In the rows, 128 means zero.
Which row each row swaps with, under one turn or mirror:
Fem: [154 148 119 122 119 127 153 137 141 154 126 139 139 105 101 161 101 148
 131  95 144]
reneb: [131 136 125 119  98 103 120 125 150 115 181 177 115 143 141 141 143 133
 125 167 132]
vefot: [154 152 114  82 105 137 107 118 141 154 126 126 142  95 127 131 121 155
 138  99  97]
Ragib: [131 140 111 114  91 106 113 123 142 133 168 181 130 143 164 157 146 147
 123 152 114]
dun: [119 127 104 120 133  94 132 140 125 155 127 156 167 166 112 107 108  91
  98 125 117]
kenat: [123 116  96 101 139 108  81 155 136 135 144 163 168 145 133  95 143 101
 127 145 156]
fazen: [176 132  92 110 142 112 129 127 168 128 155 131 162 124  95  93 127 130
 134 139 119]
Zur: [135 125 115 124 175 144 105 121 187 139 126 163 155 120 126 150 154 147
 127 112 158]
domon: [147 163 143 107 137 131 133 158 128 153 148 145 106 160 110 158 117 120
 111 142 126]
vifav: [107 130 136 132 158 139 113 119 159 144 132 166 152 134 154 154 142 129
 109  92 174]
sefo: [ 96 139 155 120 108 138 118 108 116 129 146 157  98 103 160 126 112 127
 114 103 132]
Fovev: [118 124 153 109 101 142 111 107 120 132 152 136 103 110 164 132  95 135
 129  95 122]
soked: [147 149 112 121 129 111 147 142 133 153 129 131 140 103  93 169 107 147
 128  98 150]
voke: [151 156 122 120 120 122 149 130 144 160 128 140 124  88 104 149 115 162
 122  90 137]
Nobun: [143 136 109 125 101  98 141  94 141 130 150 165 101 128 134 120 144 124
 108 146  86]
zuli: [101 134 154 119 124 139 124 109 116 127 143 166 115 106 172 127 117 117
 115  93 154]
Vir: [148 141 112 119 101 103 142  96 142 119 159 160 108 120 130 111 140 127
 102 147  88]
Nubuz: [141 151 105 106  92 110 107 118 156 142 164 186 133 140 157 167 140 139
 121 140 130]
vav: [111 126 109 130 145  94 133 138 133 150 126 153 164 166 122 112 108  86
  92 123 131]
ropeg: [131 126 126 132 164 145 105 116 184 143 126 161 159 123 127 161 150 142
 117 103 160]
keka: [127 117  96 118 124  97 112 143 124 143 147 167 182 151 112 120 119 108
 134 131 163]
fen: [ 88 133 144 139 139 136 111 117 162 128 131 178 124 126 169 155 133 130
 106 102 159]
vuz: [166 149 107  82 104 128 107 122 132 153 138 136 139 107 140 142 127 150
 134  91  98]
liku: [102 102 132 143 154 124  91 120 163 108 136 110 155 127 129 148 123 142
  96 112 114]
revib: [ 91  79 105 144 133 118  85 109 162 121 131 145 152 111 130 128 118 144
 123 107 111]
tuzi: [137 137 108 116 103 103 120 121 146 129 166 180 120 144 148 166 153 147
 128 152 119]
tegog: [126 121 117  89 135 151 100 146 159 164 146 168  88 109 139 109 119 139
 150 117 149]
poga: [163 128 104 129 171 137 115 135 190 135 133 139 161 124 101 122 144 131
 127 131 129]
ludar: [114 100 103 111 126 141  82 128 162 145 139 172 112  93 139  81 121 137
 140 110 137]
bedol: [106  86  91 121 122 126  89 111 145 140 128 167 124  95 142  94 127 138
 142 100 135]
nidar: [144 159 121 119 119 122 154 128 153 162 131 132 119  97 111 161 112 159
 116  94 125]
sol: [118 129 129 122 166 123 124 163 158 130 131 106 125  97  99  88 139 134
 107 126 131]
pivu: [112 101 108 114 117 134  81 122 164 143 143 171 101  96 134  97 129 148
 154 115 122]
tomi: [108 128 131 134 151 142 105 116 163 143 132 175 129 131 154 169 143 142
 101  98 163]
tifus: [138 155 133 129 116 110 147 109 146 121 161 165 112 146 125 138 137 118
  96 162  98]
lunu: [111  98 138 144 152 131  88 106 154 112 124 117 176 120 131 123 122 132
 114 106 121]
miga: [125 110 118  92 126 151  97 148 157 162 150 161  85 102 135 100 121 131
 145 116 142]
nafor: [130 142 110 119  99 109 117 128 145 121 178 177 123 145 153 147 145 137
 110 166 126]
dis: [113 127 112 127 142  99 128 142 127 153 127 147 165 169 114 120 101  94
  91 119 128]
suvo: [124 143 144 103 166 139 111 160 165 114 143  97 150 132 138 126 138 120
 101 116 125]
neku: [ 91 125 109 129 155 125 128 156 139 172 103 134 149 125 135 124 120 116
  93  87 137]
vukor: [122 140 144  98 165 128  90 167 161 118 138 112 153 138 145 120 141 122
  95 121 115]
zife: [117 119  99 114 127 104  97 153 123 139 144 166 186 147 143  95 133 109
 129 140 149]
Pebuz: [119 143 111 126 113 125 132 111 169 136 130 148  99  79 147 110 158 150
 105 119  93]
duli: [114 125 129 126 161 122 120 174 164 125 139 107 120 108 102  99 135 146
 101 126 137]
Sefe: [146 147 126 128 110 105 145 102 146 111 158 160 116 134 134 117 144 123
  91 153  91]
fom: [126 124 101 110 137  99 106 159 134 137 145 169 174 146 135  91 127 100
 137 136 157]
bal: [126 121 135 127 150 126 128 167 166 108 149 110 114 104 104 101 134 139
 117 147 130]
toref: [ 94  95 107 145 141 121  95 107 158 117 128 130 173 113 127 124 116 141
 113  99 121]
zegim: [157 148 114  86 108 139 112 124 132 150 131 127 132  96 122 140 116 142
 144  89  93]
ninam: [133 112  85 116 131 103 135 135 124 152 144 147 164 154 100  96 100  98
 115 127 122]
Tuk: [139 140 115 116 101  98 146 101 146 124 160 163 112 140 131 119 146 121
  94 148  91]
loto: [113 144 144  96 160 140 104 157 157 127 137  92 150 136 143 129 137 130
  95 121 130]
ter: [126 136 131 120 145 111 128 164 168 108 154 112 110  93 105 103 129 140
 121 145 135]
Gemog: [155 150 123  93 134 150 130 156 144 170 155 150  82 128 126 135 115 124
 132 123 139]
mamul: [126 124  91 118 121 102  98 148 121 144 143 173 185 146 126 107 120 107
 130 140 148]
zimo: [124 118 101 121 131  98 132 142 116 157 127 146 159 165 109 113  98  99
  99 116 114]
liro: [131 139 145 106 105 135 114 109 112 136 145 146 118  88 143 107  93 125
 129  86 126]

Swapped with voke: duli
Swapped with Fovev: lunu
Swapped with miga: ropeg
Swapped with keka: reneb
Swapped with poga: Gemog
Swapped with liro: liku
Swapped with dis: Vir

Which row each row swaps with, under one turn or mirror:
faniz: [138 150 127 120 111 113 104 111 100 107 128 144 115 164  91 129]
Tife: [110 167 141 144 141 107 135 119 159 112 167 135 130 117 127 135]
vena: [151 116 142 132 132 131 112 121 148 180 171 112 124 124  98 118]
tipom: [ 86 130 135 139 147 108 130 157 157 104 150 115 123 116 136 146]
Fira: [123 126 139 128 124 121 121 138 127 121  72 114 137 160 118 124]
nesi: [132 146 134 137 113 139 136 138 126 129 212 111 130 126 122 143]
vit: [116 173 138 129 108  94 127 134 126 137 133  84 111 143 111 128]
tesur: [ 71 126 128 119 114 113 119 121 142  95 138 106 107 137 137 136]
Kevu: [124  66 150 137 117 124 111 109 131 123 189 109 135 147 118 130]
gep: [108 134 143 109 105 128 126 175 137 119 127 102 127 134 162 153]
mozat: [141  72 150 167 131 141 141 158 129 137 148 119 132 146 109 123]
mumok: [109 118 132 126  87 116 111 112  89  98 110  95 143 122 117 133]
Zifa: [156 106 154 125 106 147  93 142  91 151 134  96 142 135 132 149]
sifer: [134  84 145 115 125 129 119 114 119 118  95 158 132 143 116 145]
bubi: [142  82 153 123 111 131 111 172 132 146 166 128 146  97 118 138]
geru: [115 166 126 134 123 160 103 137 109 128 179 139 119 144 116 135]
rik: [131  69 154 147  90 132 142 115 134 134 147 122 143 100 124 136]
Sak: [142 137 164 128 139  89 138 133 149 114 167 142 136 150  90 155]
zoz: [138 138 147 137  82 139 115 141 111 150 142 127 180 107 127 119]
roros: [107 122 135 127 115 113 123 176 104 110 101 111 109 149 105 126]
Dozek: [127 152 140 130 106 128 122 118  95 135 196 119 122 166 117 139]
Nif: [134  89 140 130 123 143 109 151 118 121 184 101 133 180 115 133]
Moz: [147 106 150 144  95 146 111 138 137 147 146 113 178 100 130 130]
fome: [135 127 144 117 123 116 130 132 134 140  84 143 148 153  99 114]
zab: [126 124 144 142 125 128 141 147 153 119  95 104 125 102  93 144]
lup: [130  88 142 115 160 130 148 128 138 148 152 115 137  93 109 144]
tuva: [126 140 135 121 161 105 142 129 133 124 154 128  97 170 112 142]
telag: [ 88 136 118  98 120 121 131 133 118 103 143 141 107 167 104 125]
ves: [120 114 141 139  67 143 126 130 107 100 134 128 159 101 126 148]
rer: [103 107 135 109  95 129 127 120 112 118  95 115 108 150 143 139]
kadem: [134  74 136 108 121 134 109  99 141 131 125 129 145 100 104 134]
dano: [113 131 128 107 111 134 139 141  79 116 137  75 129 151 115 142]
vez: [114 145 139 125 144 109 150 116 163 132 167 146 111 132  97 143]
Zar: [131 114 162 101 123 107 118 132 109 134 181 136 168 174 117 123]
biboz: [148 134 140 124 123 137 113 113 122 125 186 121 131 190 110 127]
rupup: [112 120 136 127 125 119 129 137 119 129  70 121 139 133 119 136]
seza: [ 76 151 126 128 134 132 142 140 142 113 151 145 143 124 106 104]
Bug: [145 140 142 127 107 116 108 113 139 124 173 158 144  89 103 140]
bil: [122 100 151 131 116 107 128 127 117 131 206 148 152 114 117 134]
fer: [147  92 146 131  88 151 120 138 118 145 138 109 178 110 117 138]

Swapped with Zar: seza
Swapped with telag: bil
Swapped with geru: Sak
Swapped with zab: Zifa

Which row each row swaps with, under one turn or mirror:
Morep: [101  83 122  97 156 120 146 109 142 132 152 134 124 105 136 153 142 124
 142]
Lapi: [123 109 137 196 131 135 156 117 142 158 126 129 131  87 138 110 124 113
 205]
boni: [140  82 143 134 160 120 188 134 137 111 186 126  99 119 152  82 139 124
 134]
baf: [129 104 145 151 187 135 183 146 131 139 134 118  98 101 137  75 155 141
 167]
Mak: [110  99 133 199 185 109 152  94 107 118 178 143 129  97 138 109 172 108
 169]
Lusin: [115 106 128 117 118 124 173 112 154 161 176 143 105  98 143 130 125 131
 126]
Vabov: [121 127 104 160 126 112 159 110 121 119 197 126  95  72 140  85 166 128
 191]
taga: [118  97 118 131 146 126 157 112 124 148 156 133 106  87 133 106 196 151
 206]
sife: [152 133  97 152 138 126 162 117 149 117 192 128 102  77 122 115 152 136
 132]
Mim: [127 123 131 179 151 111 143 115 110 146 163 124 135  91 115 127 161 130
 108]
miz: [ 91  94 132 117 101 133 165 125 124 131 164 146 133  96 152 149 113 112
 187]
Nid: [125 112 131 114  99 135 158 129  90 136 136 141 121 108 131 130 109 136
 165]
nop: [134  96 170 183 147 128 140 115 123 140 193 136 117 129 132  88  95 138
 170]
ramo: [139  78 137 150 190 113 184 115 102 123 146 133 100  99 142  87 165 136
 189]
Vati: [ 98 116 130 151 148 116 152 138 118 183 152 129 117  75 129 116 174 155
 189]
lef: [109 122 118 106 157  95 178 108  95 134 184 150  88 114 120 108 140 108
 165]
Ger: [123  85 138 212 155 120 176 128 152 144 143 132 127 112 143 121 130 134
 142]
taki: [140 103 131 201 144 135 158 125 116 157 146 133 130  96 138 110  98 155
 202]
tepi: [111 138 145 165 123 115 173 144 144 135 184 146 146 108 120 141 122 144
 197]
Bipig: [129 139 181 146 118 150 145 117  98 140 175 149 122  86 141 107 106 115
 167]
Pevud: [116 104 143 136 108 120 177 154 145 112 178 145 128  86 143 150 120 116
 142]
dom: [ 93 126 166 184 163 135 164 134 136 121 144 140 137  70 125 124 157 134
 199]
toma: [105 108 117 122 107 153 143 116 135 128 196 149 133 100 152 139 115 150
 180]
zul: [125  75 130 151 117 118 143  73 133 142 157 130 130 103 139  99  91 125
 183]
Losok: [124 102 164 147 172 123 126 113  77 149 141 119 133 108 123 107 124 102
 176]
Figim: [ 90 103 141 171 168 108 151 124  65 127 183 133 125 108 139 116 101 107
 159]
movu: [ 94  74 155 139 184 129 155 125  80 154 153 144 138 117 144 136 139 125
 177]
bosa: [ 93  86 136 124 153 126 145 113 105 123 157 132 145  71 137 139 167 143
 117]
rito: [124 142 150 117 163 114 142  88 100 136 156 144 138  72 118 148 132 127
 182]
gotoz: [131 103 139 126 129 115 153 132 122  95 185 130 125  89 132 118 187 128
 205]
runo: [129 106 169 193 131 158 154 120 135 126 152 149 146  85 165  96 148 135
 191]
Goze: [ 86 124 131 124 167 134 141 102  88 142 173 141 130 105 128 140 180 125
 145]
Kel: [138  91 135 147 132 122 157  94  96 148 181 140 135  74 139  91  82 149
 170]
tenu: [ 77  48 134 140 161 127 158 133 105 138 152 124 123 116 163 111 138 139
 182]
mez: [122 105 129 212 158 139 149 124 130 121 171 134 120  89 129 106 151 131
 117]
rit: [104 134 117 180 123 143 160 130 124 110 193 123 141 120 125 109 133 162
 182]
sil: [138 103 133 178 101 130 157 120 106  79 147 129 122 108 134 116 131 134
 184]
sep: [139 121 107 128 144 129 150  98 120 125 193 117 124  92 131 147 155 140
 123]
Fikil: [166 100 143 177 196 132 182 128 122 125 174 117 116 109 142 104 123 130
 152]
vel: [112 113 121  92 163 118 156  99 127 118 183 139  92  77 150 118 162 126
 175]
duzag: [125 100 137 145 176 127 165 103 138  81 147 120 122 119 147 106 140 127
 214]
giguf: [133 100 130 124 141 125 182 137 120 129 188 150  85  91 129 102 119 132
 113]
Sali: [ 90  85 138 100 132 128 154  97 116 118 126 132 103  91 126 112 109 124
 175]
dupo: [135 106 151 172 196 115 167 134 157 154 136 130 119  95 134 117 151 126
 188]
Luteg: [130 110 133 155  95 105 143 114 120 120 196 139 120  96 104 131 137 158
 162]
Dez: [134 107 137 191 138 140 141 114 148 147 127 116 110  91 138  96 111 107
 155]
petag: [131  97 135 176 186 130 165 128 114 121 184 135 122 104 137 118  93 114
 120]
sutu: [115 107 136 188 211 107 151 122  97 123 138 128 121 101 134 127 144 124
 172]

Swapped with sil: Bipig
Swapped with Figim: Vabov
Swapped with taga: movu
Swapped with rit: Kel

